(in the rows, 128 means zero)
Rotation paths and how fast each direction turns (deg/step)
Each turn is a multiple of 5 degrees from 10 to 175, or 0.
Each row of a path follows its step; steps can be skipped.
path 1
step 1: [118 137 127 130 126 123 124 119 125 118 133 117 131 131 119 133 141 123
 129 121 130 125 119 123 135 125 127 136 141 119 130 118 134 137 122 121
 122 138 131 121 128 117 123 135 131 137 130 136 132 128 117]
step 2: [115 131 130 129 122 126 115 127 125 122 128 129 124 125 126 127 135 144
 128 126 134 129 118 128 137 126 123 132 128 125 117 126 119 128 137 119
 136 135 134 134 141 129 119 137 130 120 128 131 140 123 113]
step 4: [122 128 121 127 130 121 123 119 134 127 133 123 141 123 113 130 133 128
 125 125 131 122 120 135 131 128 123 139 126 135 110 133 126 123 137 113
 135 137 134 133 136 132 124 135 122 123 124 121 119 121 126]
step 6: [119 125 126 117 137 127 136 121 134 128 140 119 128 124 116 129 129 139
 130 130 131 114 116 132 144 123 139 126 128 124 125 131 129 126 130 115
 138 130 124 121 127 130 130 126 131 124 118 124 129 119 120]
step 7: [121 137 132 119 133 128 118 138 139 123 128 127 124 127 119 134 132 140
 138 127 122 116 120 122 122 123 124 132 129 128 128 115 136 134 122 121
 127 130 126 117 126 129 115 131 129 120 121 126 122 112 129]
step 8: [129 129 118 117 141 136 119 122 136 131 135 122 128 123 125 129 126 132
 122 127 125 122 118 135 128 123 131 125 130 127 132 115 123 126 123 115
 134 138 138 116 136 127 127 138 143 127 135 121 134 123 121]
step 16: [125 122 134 122 131 131 125 130 140 119 142 125 125 122 132 135 129 127
 120 125 126 126 116 133 131 123 125 125 134 120 115 115 135 133 129 134
 131 136 129 126 125 132 119 135 123 130 116 124 137 109 132]
step 19: [124 139 128 138 136 131 116 128 133 128 125 120 141 123 132 125 128 142
 121 132 126 129 118 122 140 117 119 130 137 126 136 126 128 130 126 123
 141 143 132 127 128 129 124 132 136 135 126 121 129 125 117]
Directions:
[125 128 125 130 128 127 127 131 129 125 129 132 125 129 129 126 131 127
 127 131 125 128 130 126 128 129 129 125 128 127 126 125 129 129 130 126
 128 127 130 131 126 130 126 126 126 127 128 127 127 127 130] => 160
[125 126 128 131 127 129 128 125 126 127 124 129 130 127 129 130 129 128
 129 129 131 126 129 128 129 129 128 129 129 130 124 128 126 130 128 130
 129 131 126 131 128 129 128 126 128 126 131 128 124 131 125] => 40
[130 130 125 129 129 132 127 128 125 128 129 129 130 127 125 128 130 131
 126 127 129 130 128 128 128 131 124 127 126 126 130 129 129 129 127 128
 127 129 129 127 128 127 125 124 130 122 130 127 130 128 128] => 65
[127 126 128 129 132 132 129 129 129 129 131 129 129 130 129 128 129 127
 125 129 129 127 127 128 127 126 129 127 124 127 125 131 122 126 131 126
 127 128 127 128 128 128 128 131 127 127 128 129 131 128 127] => 175
path 2
step 4: [125 145 119 119 120 137 135 129 129 132 122 129 128 130 125 132 119 128
 133 127 123 123 131 125 133 133 122 111 116 129 114 127 126 132 126 130
 132 142 118 130 120 125 126 132 125 121 137 133 138 122 119]
step 7: [136 115 129 134 127 128 141 133 130 124 121 135 125 126 134 134 129 121
 139 123 121 124 131 119 133 132 137 125 119 139 109 133 123 123 121 133
 115 126 120 122 125 127 126 113 126 131 124 130 127 126 125]
step 9: [144 140 122 115 120 124 128 120 136 129 132 125 119 135 134 128 122 126
 122 126 142 133 133 125 130 116 137 125 127 130 126 126 137 134 145 128
 131 132 131 116 135 134 128 137 124 130 123 125 125 126 132]
step 10: [115 126 129 135 116 134 134 132 128 124 133 127 139 128 132 130 135 124
 135 128 119 129 123 128 134 128 134 126 122 117 128 136 117 148 132 128
 126 120 124 125 125 123 112 127 122 128 120 126 138 116 132]
step 11: [128 141 133 129 128 128 119 131 114 134 132 120 130 134 118 115 135 130
 117 119 129 117 132 128 128 139 124 132 124 121 130 138 135 124 115 138
 127 131 132 131 133 125 137 126 133 138 125 139 128 128 121]
step 12: [135 127 130 110 124 135 130 130 131 123 123 134 130 126 126 139 120 123
 132 131 127 131 127 133 133 129 135 136 132 123 140 127 137 126 133 131
 120 128 121 119 126 141 139 116 142 131 139 120 129 138 136]
step 13: [126 117 131 128 129 132 137 129 129 113 127 122 128 122 131 134 123 145
 130 132 126 126 131 129 141 130 129 118 127 124 120 111 132 134 115 127
 139 133 122 139 126 127 127 130 123 120 127 133 133 115 126]
step 22: [127 139 131 137 127 140 135 136 126 119 128 127 133 121 134 137 124 138
 133 128 128 134 133 132 137 125 120 129 130 137 141 124 133 137 132 135
 134 125 123 141 124 130 136 133 124 139 132 139 129 125 113]
Directions:
[127 125 128 127 127 130 127 129 128 127 129 127 130 128 127 129 124 128
 128 123 127 128 129 129 132 133 126 126 130 127 129 126 127 123 129 128
 128 127 125 128 128 126 130 131 130 128 129 126 130 128 127] => 45
[125 126 127 126 129 126 128 127 130 126 126 128 127 129 130 128 131 126
 130 126 126 131 129 126 129 130 125 131 126 125 127 126 124 130 126 130
 130 130 126 128 128 131 130 127 126 128 128 127 127 124 128] => 130
[128 128 126 130 128 128 124 125 129 127 129 130 125 128 128 130 125 131
 128 126 129 129 128 125 125 124 128 131 128 125 131 131 129 128 127 131
 127 128 126 128 128 127 131 129 130 128 131 126 128 128 126] => 110
[127 129 125 126 129 130 129 129 127 130 130 124 130 131 131 128 127 129
 128 128 129 127 126 127 128 126 128 130 127 131 127 125 127 127 127 133
 125 132 132 127 126 127 129 129 129 128 128 127 128 127 130] => 145
path 3
step 0: [131 127 112 129 123 133 119 130 142 120 133 121 129 129 124 126 125 131
 124 121 137 120 117 121 139 127 120 116 133 121 134 122 128 125 133 117
 121 126 129 132 130 117 121 130 140 131 126 125 135 125 133]
step 3: [121 135 120 131 123 123 120 132 126 133 131 135 120 114 129 131 115 133
 120 128 133 134 129 125 126 127 122 129 137 136 118 122 116 117 126 128
 134 133 127 128 134 131 133 137 132 119 131 130 132 122 145]
step 4: [130 136 125 115 120 120 122 135 128 129 124 135 132 122 129 109 138 138
 131 133 126 128 132 121 129 125 136 120 130 131 131 119 125 119 140 129
 129 138 121 129 124 119 136 124 126 132 120 130 129 137 131]
step 12: [115 125 121 128 125 125 122 136 140 133 132 128 134 122 132 123 130 126
 125 133 124 127 124 136 128 142 122 120 122 130 132 135 129 116 136 133
 139 129 115 137 123 119 137 123 126 127 123 116 135 125 129]
step 16: [140 127 127 125 120 122 132 133 123 121 121 124 130 122 131 131 120 132
 119 126 130 121 122 133 120 138 125 122 130 138 138 126 116 117 129 125
 116 139 126 131 127 124 129 133 135 137 131 134 132 122 142]
step 19: [116 135 126 126 135 132 129 113 128 125 121 137 123 130 124 142 121 144
 130 134 134 140 118 125 130 128 130 123 135 121 128 132 113 126 132 128
 129 128 127 134 122 126 128 132 127 135 120 131 138 129 134]
step 20: [114 127 125 121 121 122 128 132 124 124 141 125 114 117 131 125 123 129
 132 137 109 126 134 129 127 135 137 120 131 127 132 122 117 128 135 130
 133 123 130 127 123 129 134 117 129 135 123 130 126 118 129]
step 23: [127 124 127 132 118 130 122 117 120 119 130 129 116 139 129 125 141 131
 123 125 131 125 131 135 115 125 122 116 132 127 133 125 131 129 141 123
 138 115 128 132 136 116 128 128 137 129 124 132 133 135 128]
Directions:
[128 127 132 129 126 129 128 130 130 127 128 130 125 130 127 130 125 127
 128 125 129 128 123 130 127 129 129 130 131 126 128 129 128 127 131 126
 132 129 128 127 126 126 129 132 129 129 129 129 128 126 130] => 110
[128 128 130 131 129 126 127 128 131 129 127 129 129 128 126 128 131 123
 126 127 128 129 128 127 130 133 127 127 126 130 130 129 131 129 126 127
 128 126 126 125 130 127 126 129 130 128 127 126 133 127 128] => 25
[130 128 129 130 127 125 129 125 127 129 129 129 131 127 131 132 128 128
 128 128 129 128 133 131 129 127 128 126 127 123 128 129 126 128 127 127
 131 128 128 127 130 130 131 127 128 130 125 128 129 125 131] => 85
[125 131 131 127 127 131 130 131 126 127 131 131 127 127 126 133 128 128
 129 130 124 127 129 125 130 129 128 129 127 128 127 127 125 127 126 126
 128 129 127 127 131 129 125 128 128 127 126 126 126 128 127] => 60
path 4
step 5: [135 137 131 119 129 132 121 119 147 138 128 121 126 123 147 115 116 130
 128 132 129 126 117 135 126 119 122 127 122 128 126 131 125 134 125 130
 121 130 121 126 130 136 123 131 110 118 134 123 126 128 120]
step 13: [125 129 134 146 132 131 129 129 127 121 125 123 141 126 142 118 139 134
 124 119 141 129 131 138 118 128 124 134 112 126 139 133 125 131 122 124
 128 128 115 123 126 133 120 118 121 128 129 117 123 125 122]
step 15: [123 129 138 126 136 136 128 125 139 132 140 130 136 132 138 128 134 131
 139 121 128 146 122 137 124 114 125 137 125 133 116 125 127 121 123 133
 132 124 122 130 127 127 112 122 113 128 122 122 138 129 133]
step 17: [133 132 129 124 145 133 138 126 135 135 123 134 142 132 133 134 128 132
 133 122 136 125 117 127 123 130 123 129 116 126 122 121 131 135 112 127
 124 123 133 139 120 138 126 130 129 121 123 120 117 125 145]
step 21: [131 123 130 124 123 139 121 125 139 141 128 118 126 127 141 126 137 117
 138 128 130 140 131 131 119 128 131 134 117 141 135 126 141 137 120 127
 132 127 124 119 130 133 121 135 121 111 128 122 131 128 135]
step 22: [135 133 126 125 137 134 119 127 140 126 118 124 131 114 127 128 126 135
 129 136 138 135 124 132 110 127 124 134 122 128 133 126 135 138 119 130
 121 134 124 123 137 129 111 129 112 129 138 119 133 130 129]
step 23: [134 127 131 122 132 134 140 125 140 130 130 126 136 123 130 137 135 136
 118 123 127 127 118 138 120 133 134 126 127 124 127 131 122 145 114 118
 134 129 130 121 129 125 112 122 120 114 132 118 120 136 128]
step 24: [133 132 130 129 127 129 137 129 138 133 137 123 145 132 128 123 124 127
 128 129 130 128 111 144 132 121 116 129 116 118 125 130 126 138 128 125
 126 132 129 132 118 126 116 117 116 124 141 123 128 118 121]
Directions:
[128 126 128 128 126 127 130 128 128 128 129 130 128 130 127 128 129 127
 127 128 128 133 130 122 125 126 133 129 125 129 127 130 130 130 128 131
 127 127 129 127 131 127 125 128 128 130 128 126 131 129 128] => 55
[128 126 131 129 130 133 129 124 125 129 128 127 128 131 130 131 133 128
 129 125 127 130 126 128 130 129 130 128 129 129 129 127 127 128 128 126
 128 127 129 126 127 132 127 128 130 129 126 127 127 128 129] => 170
[131 129 132 128 127 130 129 128 129 128 129 132 131 129 127 130 127 130
 128 128 129 129 124 128 133 127 127 127 129 126 126 130 128 128 125 130
 128 127 126 129 130 127 131 126 127 127 127 126 131 130 126] => 40
[130 130 128 129 131 129 126 129 130 124 126 128 126 127 131 130 130 127
 126 130 125 128 129 129 127 126 126 126 127 128 127 126 127 127 130 128
 129 127 129 128 130 130 126 127 126 131 125 129 133 130 126] => 110
path 5
step 2: [133 132 123 130 120 136 129 140 136 137 125 138 125 134 139 128 124 122
 130 121 125 124 131 115 123 137 114 126 124 121 133 131 120 113 132 127
 134 135 119 128 133 127 122 119 133 116 122 135 136 121 122]
step 8: [118 123 121 125 118 112 130 120 128 129 138 122 119 138 128 129 127 121
 131 126 125 126 127 123 127 126 132 124 130 128 128 114 130 139 114 124
 119 138 111 129 130 133 131 122 124 126 129 126 121 137 118]
step 11: [128 129 136 142 129 130 127 127 121 122 132 124 114 133 130 138 128 133
 132 133 132 136 121 127 129 121 108 124 121 126 121 119 122 134 128 121
 132 125 112 123 136 133 132 118 131 120 124 130 138 124 122]
step 12: [122 125 135 127 131 127 144 138 113 132 132 124 118 120 125 124 130 141
 122 127 134 116 131 128 132 120 126 131 115 120 112 121 134 130 133 129
 123 125 129 128 128 124 135 126 129 126 133 138 125 140 121]
step 18: [127 129 132 129 125 126 122 124 122 120 125 131 125 126 132 133 132 132
 125 143 136 137 125 124 126 128 119 128 134 127 147 136 122 122 133 134
 113 119 143 133 142 126 126 120 122 126 121 134 127 137 125]
step 19: [123 136 141 120 136 125 137 121 132 130 137 119 103 129 128 121 135 117
 135 130 127 133 119 130 132 134 114 126 132 130 135 134 126 131 124 122
 126 129 130 124 128 122 135 126 131 121 124 132 123 133 126]
step 20: [125 125 137 124 127 124 131 136 129 124 124 133 106 117 119 129 127 139
 137 137 123 126 141 123 135 126 129 127 121 137 128 136 124 127 131 132
 131 125 128 129 132 132 134 139 124 114 128 138 138 121 118]
step 24: [126 120 130 124 125 135 133 136 126 123 127 135 129 131 135 133 129 123
 112 122 120 126 131 122 130 137 126 124 124 130 138 135 128 136 112 118
 132 118 126 119 132 131 117 143 123 130 137 124 125 118 118]
Directions:
[127 128 130 131 128 123 129 128 129 129 129 127 128 129 129 127 128 130
 130 127 127 127 129 130 127 129 127 127 125 128 132 127 126 125 129 125
 128 127 130 128 129 123 125 127 129 130 128 126 128 124 130] => 85
[130 126 132 126 130 126 127 126 131 129 127 130 127 126 125 130 127 127
 128 129 126 125 128 126 124 131 127 127 128 129 129 127 130 129 129 128
 129 125 126 132 130 130 127 128 127 126 127 126 126 131 130] => 25
[129 128 128 125 128 130 129 130 129 127 127 129 125 129 130 126 124 128
 128 126 128 125 130 129 133 129 128 128 128 128 130 127 128 128 129 131
 130 127 127 132 125 127 126 129 127 127 128 129 126 126 127] => 100
[130 127 129 130 130 129 129 129 127 128 129 127 124 127 130 125 127 125
 132 133 126 127 128 130 126 126 129 130 126 126 125 130 128 127 132 129
 130 128 129 129 129 129 129 128 128 130 130 127 127 128 125] => 45
[127 126 128 128 127 127 132 128 123 131 131 129 129 126 127 127 125 127
 128 130 126 130 130 126 130 128 132 128 126 130 128 127 127 128 127 128
 125 127 125 130 128 131 127 128 131 130 126 129 129 127 130] => 85
